Each row of M is roughly a mix of the hidden directions of one of several groups.
M, 120 rows:
[[ 1.32  3.09 -2.34  2.79 -0.40  1.38 -0.21 -1.07  1.94  1.66 -1.78]
 [ 0.90 -0.76  0.37  1.22 -0.91 -2.13 -3.78  1.99  3.13 -0.93  0.36]
 [ 3.18 -0.99  3.42 -0.05 -0.98 -0.17  1.03  2.07  2.10  1.95  0.25]
 [-1.23  2.92 -0.58  2.28  1.27 -2.03 -0.04  1.46  2.82 -0.36  2.43]
 [-0.02  2.16 -0.52  1.10 -2.52 -2.43  1.91 -1.43  1.87  2.71  1.57]
 [ 1.78 -3.74  1.57 -1.83  0.92  1.16  1.43 -0.91  0.16  0.01 -3.06]
 [ 4.39 -0.25  2.70 -0.03 -1.07 -1.61  1.41  0.75  0.65 -1.72  1.07]
 [ 0.15 -0.19  1.88 -2.99 -1.87 -1.04 -0.90  0.74 -4.33 -0.15 -0.47]
 [ 1.09  2.56 -3.65  2.52  0.96 -2.03 -1.59 -1.43 -0.08 -0.57 -0.11]
 [-0.55  3.56 -2.02  0.64  0.42  1.69  1.59  3.47 -0.85 -0.08 -1.27]
 [-0.94 -2.62  1.06 -1.48  0.66  1.33 -2.40 -0.36  0.64 -2.57  3.36]
 [ 1.75 -0.51 -0.77 -1.97 -0.63  3.02  2.79  1.40 -3.09  0.64 -0.63]
 [ 1.49 -0.95 -0.35 -2.31  3.85 -1.63  0.35 -0.33 -1.94  1.95  1.88]
 [-0.65  2.27 -3.61  3.31  1.38 -1.06  0.17 -0.74 -0.52 -0.45  1.96]
 [-0.38 -0.84 -2.08  0.76  0.93  4.04 -1.24 -1.06  1.95 -2.68  0.93]
 [-1.87  2.00  1.02  0.81  1.29  0.28 -2.38 -1.09  3.09  0.42  3.15]
 [ 1.28 -1.46  1.30  3.58 -0.41 -0.46 -1.31  2.81 -1.35 -2.14 -1.66]
 [-1.19  0.16  1.41 -3.12 -0.08 -1.55 -1.72 -3.11 -0.29  0.97  2.86]
 [-2.43  0.12  0.05  1.38  0.75 -0.44  0.15  3.64 -0.25  2.99 -2.57]
 [-2.80  4.01  0.29  0.24 -1.00  0.00 -0.89 -2.04  0.80 -2.59  0.09]
 [ 0.20 -5.00 -1.32  0.06 -1.41 -0.12  1.36  1.73 -0.67 -1.80 -0.33]
 [ 1.88  1.04 -0.85 -1.05 -0.99 -3.41 -1.15  1.94  0.98 -2.78 -2.14]
 [-0.47  0.09  3.02 -1.21 -0.14 -0.17  2.98  4.07  0.70  0.16 -0.74]
 [-0.32  2.69 -1.56 -2.70  1.37 -1.55  1.20 -2.03 -2.84  1.31  0.83]
 [-2.95 -0.59  0.81 -0.33  0.06 -0.79 -2.82 -3.47 -0.15  2.31 -1.29]
 [ 1.81  0.26 -3.40  2.28 -0.12 -0.20  0.24  0.26 -0.43  1.96 -3.62]
 [-1.96 -4.47  0.57  0.59  2.91 -1.21  1.10 -0.23 -0.38 -0.39  1.18]
 [ 0.27  1.74 -1.66  3.83 -2.27  0.10  0.79  2.89  1.52 -0.05 -0.67]
 [ 2.35 -1.30  0.78 -3.38 -0.92  1.30  1.74  0.64  2.86  0.35  1.98]
 [-1.26  1.97  1.18  0.76  3.56  0.18  0.50 -1.49 -1.62 -2.98 -1.82]
 [-1.00  0.47 -1.47  3.73  0.53  2.35 -2.28 -0.01 -1.28  0.54  2.68]
 [ 0.32  0.74  3.60 -2.86 -0.89 -1.42  0.82 -0.40  0.89 -1.44  3.02]
 [ 1.32 -2.40 -4.07  0.85 -0.54  2.57 -0.35  1.35  0.99  1.55  0.58]
 [ 3.82  1.52  0.37  1.52  0.39 -3.00  0.03 -0.91 -2.75 -0.31 -0.60]
 [ 1.17 -2.11  3.56  3.33 -0.68 -0.70  1.30  0.19  1.97  1.07 -0.32]
 [-0.97 -1.57  2.51  2.26  2.10  2.11  1.71 -2.47 -1.12  1.87 -0.02]
 [-1.19 -2.30  0.49 -0.25  2.59 -4.18 -1.37 -0.26  0.33 -1.85  0.84]
 [ 1.01  0.21  0.32  3.87  2.12  0.03  3.55  1.23  0.57  0.50 -1.43]
 [-0.67  1.65 -3.35 -0.02  1.99  0.91  1.80 -3.11 -0.88  0.91 -1.94]
 [ 0.99  0.03  1.93 -2.22 -2.52  0.18  1.00  3.04  1.00 -0.09  3.18]
 [-0.68  1.37  1.02  3.47 -2.34  0.87  0.43 -1.08  0.98 -3.53 -0.98]
 [-0.79 -1.07  0.95 -1.80 -0.48 -1.34  2.73 -1.18 -3.41 -1.54 -2.57]
 [ 2.94  3.44 -0.04  2.63 -0.19  0.20  1.52  1.41  0.20  0.62  2.30]
 [ 0.47 -3.78  1.61  1.08  1.54 -0.37 -2.72 -1.95 -1.31 -1.82  0.60]
 [-1.69  1.25  3.07 -1.35 -1.89  1.00 -0.19  0.26 -2.08  1.14  3.39]
 [-1.73  2.74 -0.83  2.23  1.18  1.76  1.69  0.97 -1.38  2.51 -2.18]
 [ 0.52  0.42 -3.23 -1.35  2.17 -0.08  2.26 -1.49  0.48 -1.01 -3.39]
 [ 0.01 -3.08  1.60 -2.23  1.59 -1.94 -1.42 -3.04 -0.56 -0.85  1.37]
 [-0.28  3.52  0.63 -1.46  2.02  2.77  0.08 -1.87  0.21  2.62 -0.53]
 [ 0.85  2.18 -1.56 -0.65 -1.77  2.55  0.19  0.88 -3.15  0.99 -2.78]
 [ 1.06  3.36  0.43 -1.94  2.88  1.28 -0.22  0.56 -2.04  1.58  2.03]
 [ 0.46  2.48 -2.69 -1.48 -0.72  1.15 -1.57 -2.44 -3.07  1.11 -0.88]
 [-1.72  1.39 -2.84 -1.26 -0.29  0.03  3.91 -2.16 -0.10  0.08  1.69]
 [ 1.21  1.73  2.31 -1.00 -0.04  2.65  1.64  3.51  0.49  1.91  0.85]
 [-0.10  0.99 -4.38 -0.07  0.72 -0.19 -1.45 -1.08  3.52  1.00 -0.24]
 [ 3.47 -0.25 -2.11 -0.49 -0.52  1.12  0.48  1.93 -2.57  0.25 -2.91]
 [ 0.23  2.47  0.17  0.00 -0.60 -4.40  1.44 -0.14  1.91 -2.36  0.38]
 [-0.63 -2.41  1.03 -2.56 -1.68 -3.75  1.23  0.43  2.07  0.85 -0.12]
 [ 0.53  2.72 -2.05  0.36 -1.11  2.32  0.11  2.60 -2.34  0.02 -2.56]
 [ 1.26  1.94 -4.20  1.29  0.47  1.19  1.48  0.53 -1.52 -0.10 -2.53]
 [ 0.73 -2.65 -1.70 -2.46 -0.88 -0.44 -1.25 -0.04 -3.45 -2.14 -1.39]
 [-0.90  1.54  1.52  2.21 -2.00  2.52  1.68  3.23  1.28  1.35 -0.06]
 [-1.39 -3.58 -2.23  2.12 -2.26 -0.44 -0.36 -0.92 -2.54  0.68  0.20]
 [-1.93 -0.73 -1.27 -0.89  0.33  1.31 -5.03  1.07 -1.39  0.52  0.53]
 [ 2.80  0.48  1.66  2.52 -1.89 -0.75 -2.81  2.37 -0.30  1.36  0.80]
 [ 1.13 -3.52 -2.75  2.32 -0.07 -0.28 -1.94 -0.68  0.72 -1.76 -1.69]
 [-1.62  2.91  0.98  0.87 -0.58 -4.14  0.19 -1.69 -0.27 -1.93  0.61]
 [ 2.79  3.57  2.40  0.14 -1.22  1.65  1.81 -0.50 -0.91 -0.77  1.39]
 [-0.43 -0.11  0.06  4.62 -0.84 -1.51 -3.07 -0.06 -1.43 -0.33  1.15]
 [-3.06 -2.45  1.97 -0.77 -1.82 -1.77  0.89 -1.73 -2.69 -0.35  0.05]
 [-1.90  3.06 -1.35 -1.83 -1.77 -0.75  0.07 -0.34 -2.60  1.22  2.69]
 [ 0.34 -3.04  1.62  1.63 -0.19 -1.73 -1.64  2.69  0.68 -3.06 -0.06]
 [ 1.14 -0.75 -3.28  0.67  0.09 -0.76 -4.56 -0.02 -0.63 -0.31 -1.58]
 [-4.21 -1.98 -1.52  1.77 -0.68  0.06 -1.76 -1.73  0.29 -1.64 -0.99]
 [ 2.00 -1.17  1.99 -1.40  2.20 -0.24 -0.89  0.28  0.70 -2.70  3.54]
 [ 0.54 -2.41 -2.31  3.15 -1.29  1.77 -2.13 -0.40  0.40 -1.81 -1.78]
 [-1.09 -1.23  1.06 -3.77  3.49  0.87 -1.35 -1.55 -0.58 -1.06  0.91]
 [-0.65  0.01 -1.22  0.34  0.36 -0.82 -4.55  0.09  1.61 -3.34 -0.35]
 [ 2.34 -1.84  3.08  0.43 -3.00  1.06 -0.47 -0.28 -1.41 -1.59  1.99]
 [ 0.25  0.67 -1.87 -0.64  3.19  0.27 -4.01  0.68 -2.24  0.88  0.63]
 [ 1.17 -2.26  0.44 -2.50 -1.15  3.56  1.16  0.24  1.80  0.23  2.41]
 [-1.41  1.99 -4.44 -0.84 -0.51 -1.89  1.48 -1.89 -0.20 -1.14 -0.32]
 [-0.10  3.27 -3.87  1.00 -1.31  1.25 -1.12  2.16 -0.15 -0.65 -1.06]
 [-0.07  2.15 -0.16 -2.34  1.49 -0.94  3.78 -0.07  1.00 -2.97 -0.34]
 [ 0.51  1.28 -2.63  1.33 -1.89 -2.85 -3.21  0.81  0.79 -1.87  0.33]
 [ 0.78  0.86  2.33 -0.12 -0.58  3.06  1.30  2.52  1.43  1.41 -2.98]
 [-1.14  0.00  1.20  1.09  1.23  0.67  3.59 -1.66 -3.80 -1.16 -0.23]
 [ 0.77 -4.21  0.57  1.94  0.92 -0.76  1.95  1.92  2.19 -0.89 -0.69]
 [-0.46 -2.13 -2.96 -3.66 -1.96 -0.51  1.04  0.21 -1.16 -0.64 -1.88]
 [ 3.23 -0.63 -2.26  2.11  1.85  0.22  2.79 -1.29 -1.13  1.13 -1.26]
 [-0.47  0.13  3.89 -1.26  2.21 -1.95 -2.38 -1.62  0.47  0.23  1.79]
 [-3.44 -0.54  2.81  1.00 -1.95  1.37  2.27  0.11 -1.85  1.43  0.34]
 [-1.69 -0.57  3.91 -0.14  1.60 -1.00 -0.37  0.90 -2.58 -0.40  2.76]
 [ 0.46  0.18 -4.35 -1.61 -2.38 -1.87  2.28  0.43 -0.40 -1.00 -0.06]
 [ 1.23  1.93 -0.87  3.67 -0.87 -1.13 -1.73  2.96  0.12 -1.33 -1.53]
 [-0.01  0.55 -0.51 -0.30 -0.47  4.09 -3.77  1.49 -1.47  0.48  1.00]
 [-1.15  1.28  1.15  0.97 -2.55 -4.63 -0.04 -1.23 -1.38 -0.75  0.52]
 [-0.68 -0.02 -3.17 -0.58  1.81 -0.36  2.14 -1.42 -1.43 -2.67 -2.71]
 [-1.78  1.86  2.89  2.40  2.86  0.23 -0.13 -1.97 -1.71 -1.30 -0.03]
 [-1.03 -2.63  1.87 -3.13 -2.14 -0.20 -0.16 -1.50  0.56 -0.77  2.89]
 [-0.46  1.58 -1.65  2.69  3.94 -0.85  0.37 -1.13  2.17 -0.50  1.47]
 [-1.87  0.34  1.44 -0.91  1.45 -0.78  2.64 -2.61 -2.78 -1.36 -2.20]
 [-2.94  0.69 -3.84  0.15 -0.71 -0.13 -0.10 -1.99  1.24  0.61  2.67]
 [-1.28 -1.02  3.93 -2.62 -1.00  2.34 -0.22  2.10  1.14  0.35  0.17]
 [ 1.27 -4.54 -1.97  0.19 -1.22 -0.64 -0.76  1.32 -0.12 -0.55 -2.59]
 [-2.16  0.96  3.61 -0.74  1.61 -0.59 -0.70 -1.86 -2.51 -1.30 -1.83]
 [-0.65 -1.38  1.78  1.99 -0.77  0.78 -3.58  0.06 -1.79 -2.98  1.37]
 [ 2.10  1.13  1.76  0.47  2.70 -2.37  1.95 -1.78 -1.72 -1.55  1.80]
 [-1.67  1.74  0.23  1.82  0.40 -3.36 -0.89  0.74  0.10 -0.88  3.83]
 [-0.96  0.38  1.04 -2.01 -2.59  1.71 -2.34  1.46 -0.44  2.14  3.04]
 [ 0.42  2.03 -3.19  0.81  0.84  0.17  1.71  0.01 -3.33 -2.60 -0.90]
 [-1.61 -1.21 -0.40 -0.57  0.19 -1.52 -3.88 -2.16 -0.61 -2.92  1.38]
 [ 0.28  1.50 -4.32  1.50 -2.32  1.16  0.13  0.05 -2.59  0.23 -0.80]
 [-0.83  1.62  2.64 -0.94 -1.07  0.91  3.23 -0.95 -1.95  1.55  2.60]
 [-0.92 -1.04  3.08 -1.12 -1.58  1.64  2.06  3.68  1.20  0.38 -0.42]
 [-2.31  0.44 -2.58 -2.58  0.70  0.47  1.68 -0.10  3.38  1.66 -0.93]
 [ 0.63  1.16  0.70  1.92 -0.58 -3.07 -1.26  3.46  2.35 -1.60 -0.40]
 [ 0.20  1.85  1.62 -1.52 -1.05 -0.39 -4.48  0.86 -1.76 -0.97  1.70]
 [ 0.29  1.06 -1.01  0.18  0.88 -0.78 -4.86  2.78 -1.08  0.49 -1.01]
 [ 0.59 -2.28  0.86 -4.28 -2.16 -0.14  0.91 -1.60 -1.62  1.05 -1.01]]

Here is one row of each group, with its name. Which group are the others in?
[-2.29  0.24 -2.74 -1.80 -0.31 -2.04  1.55 -1.43  1.25  2.57 -2.13]  (99)
[-0.92  0.34  3.07 -0.55 -1.67  1.06  2.40  0.47 -2.34  0.62  3.31]  (22)
[ 0.04 -2.44  1.08 -0.16 -1.33  1.76  2.51 -3.27 -0.88  2.71  0.52]  (58)

[ 1.07  3.56 -1.03 -0.38 -2.00 -0.18 -0.06 -2.30 -1.66  3.08 -0.92]  (58)
[ 0.19 -0.23 -2.86  3.32  0.82 -2.17 -1.46 -0.93  2.19 -1.76  1.36]  (58)
[ 1.56 -0.61  0.13 -3.39 -0.55  1.90  1.67 -2.27 -0.96  1.57  2.80]  (99)
[-0.54 -2.97  1.96 -2.89 -1.68 -0.41  0.41 -2.56  1.49  1.24  1.61]  (58)
[-1.21  0.41 -2.12 -2.63 -1.37 -2.12 -1.32 -1.44 -2.80 -0.53  2.47]  (58)
[-1.26 -1.51  2.40  1.03 -1.28  0.27  1.27  0.12  3.05 -3.64  0.92]  (99)
[ 1.33 -1.11 -0.80  2.78 -2.16 -0.47 -1.31  3.02  1.60 -1.89 -2.05]  (58)
[ 1.93  2.02  1.68 -0.92 -2.32 -1.80 -1.54  1.27  2.46  2.32  1.36]  (22)
[-1.62 -0.80  1.14  2.95  3.23 -0.81 -0.33 -0.17 -3.45 -0.79  0.63]  (99)
[ 0.43 -0.47 -3.45 -2.38  1.35 -0.34  0.46 -3.54 -2.18 -0.04 -0.21]  (58)
[ 0.74  1.22  0.50  0.51  1.15  2.78 -2.00 -2.06 -3.89  1.00 -1.21]  (58)
